M = [342, 247, 598, -394, 243, -269, -826, -513, -626, -76]
M[0]: 342
M[4]: 243
M[7]: -513
M[9]: -76
M[2]: 598

X =
[[ 0.041  0.155 -0.001  0.177  0.080  0.203  0.175  0.084  0.185  0.090]
 [ 0.265 -0.194  0.084  0.188  0.022  0.093  0.058  0.120  0.088 -0.113]
 [ 0.041 -0.040 -0.102  0.216  0.039  0.225  0.227  0.112  0.110  0.267]
 [ 0.052  0.114 -0.012  0.186  0.069  0.200  0.181  0.092  0.169  0.109]
 [ 0.190 -0.024  0.110  0.154  0.066  0.096  0.050  0.108  0.132 -0.107]
 [ 0.064  0.211  0.112  0.115  0.120  0.119  0.049  0.090  0.214 -0.110]
 [ 0.148  0.054  0.105  0.141  0.081  0.107  0.060  0.100  0.154 -0.089]
 [ 0.011  0.229 -0.010  0.182  0.084  0.224  0.200  0.074  0.209  0.102]]
X[0][0]	0.041
X[2][0]	0.041
X[0][4]	0.080
X[2][3]	0.216
X[3][3]	0.186
X[4][7]	0.108
X[6][1]	0.054
X[2][2]	-0.102
X[0][9]	0.090
X[5][5]	0.119
X[:, 6]	[0.175, 0.058, 0.227, 0.181, 0.050, 0.049, 0.060, 0.200]
X[2]	[0.041, -0.040, -0.102, 0.216, 0.039, 0.225, 0.227, 0.112, 0.110, 0.267]
X[5][8]	0.214
X[1][3]	0.188
X[4][9]	-0.107
X[:, 5]	[0.203, 0.093, 0.225, 0.200, 0.096, 0.119, 0.107, 0.224]
X[3][6]	0.181
X[0][5]	0.203
X[5][4]	0.120
X[7][9]	0.102
X[0][6]	0.175
X[2][5]	0.225
X[:, 8]	[0.185, 0.088, 0.110, 0.169, 0.132, 0.214, 0.154, 0.209]
X[:, 4]	[0.080, 0.022, 0.039, 0.069, 0.066, 0.120, 0.081, 0.084]
X[6][7]	0.100
X[0][3]	0.177
X[6]	[0.148, 0.054, 0.105, 0.141, 0.081, 0.107, 0.060, 0.100, 0.154, -0.089]
X[5][7]	0.090
X[1][9]	-0.113

data =
[[-2.136  0.394 -0.192 -1.404  1.359  0.463  0.802  0.624 -1.900 -0.923
   1.717]
 [-1.502 -1.002 -1.265 -2.206  1.734 -1.203  0.134  0.740 -1.545 -0.501
   0.656]]
data[0, 0]	-2.136
data[0]	[-2.136, 0.394, -0.192, -1.404, 1.359, 0.463, 0.802, 0.624, -1.900, -0.923, 1.717]
data[1, 6]	0.134
data[1, 3]	-2.206
data[0, 3]	-1.404
data[1]	[-1.502, -1.002, -1.265, -2.206, 1.734, -1.203, 0.134, 0.740, -1.545, -0.501, 0.656]
data[0, 1]	0.394
data[0, 6]	0.802
data[0, 9]	-0.923
data[1, 5]	-1.203
data[1, 1]	-1.002
data[1, 8]	-1.545

x =
 21    9   28  -12  -37   10  -68  -64   59   10
 23   58   20  -37   -1   23   24   -1   -5   25
 -6   51   45  -62   -4   26  -13    7    1    4
 10   54   51  -54    2   35   22   14  -15   10
 17    6   28  -13  -35   13  -63  -61   58   10
 -4   49   47  -60   -1   28  -14    7    3    3
 19    9   23  -13  -39   12  -70  -62   59   11
 32   56   17  -39   -6   23   31    1   -1   36
 21    9   30  -13  -36   13  -68  -65   60   10
 18    8   28  -14  -37   12  -64  -64   59   13
 17    7  -15   -6  -19   18  -21  -47   52   12
 12    9   11   -4  -17   27  -20  -69   52   13
 19   12  -14   -4  -14   21  -21  -52   52   14
x[0, 0] = 21
x[11, 1] = 9
x[-1, 2] = -14
x[-6, 8] = -1
x[4, -1] = 10
x[-8] = [-4, 49, 47, -60, -1, 28, -14, 7, 3, 3]
x[-11, 7] = 7
x[:, -9] = [9, 58, 51, 54, 6, 49, 9, 56, 9, 8, 7, 9, 12]
x[5, -10] = -4
x[-11, -2] = 1
x[:, 6] = [-68, 24, -13, 22, -63, -14, -70, 31, -68, -64, -21, -20, -21]
x[2, 6] = -13
x[:, -1] = [10, 25, 4, 10, 10, 3, 11, 36, 10, 13, 12, 13, 14]
x[-1, 8] = 52
x[5, -1] = 3
x[:, 2] = [28, 20, 45, 51, 28, 47, 23, 17, 30, 28, -15, 11, -14]
x[:, -10] = [21, 23, -6, 10, 17, -4, 19, 32, 21, 18, 17, 12, 19]
x[-7, -9] = 9
x[6, -3] = -62
x[8, 6] = -68
x[-6, -7] = -39
x[6, -10] = 19
x[:, -5] = [10, 23, 26, 35, 13, 28, 12, 23, 13, 12, 18, 27, 21]
x[-9, -9] = 6
x[3, 6] = 22
x[-13] = [21, 9, 28, -12, -37, 10, -68, -64, 59, 10]
x[3] = [10, 54, 51, -54, 2, 35, 22, 14, -15, 10]
x[-5, 7] = -65
x[10] = [17, 7, -15, -6, -19, 18, -21, -47, 52, 12]
x[0, 3] = -12
x[:, 3] = [-12, -37, -62, -54, -13, -60, -13, -39, -13, -14, -6, -4, -4]
x[-9, 3] = -13

W = [  8  58 -26 -29]
W[0]	8
W[-2]	-26
W[1]	58
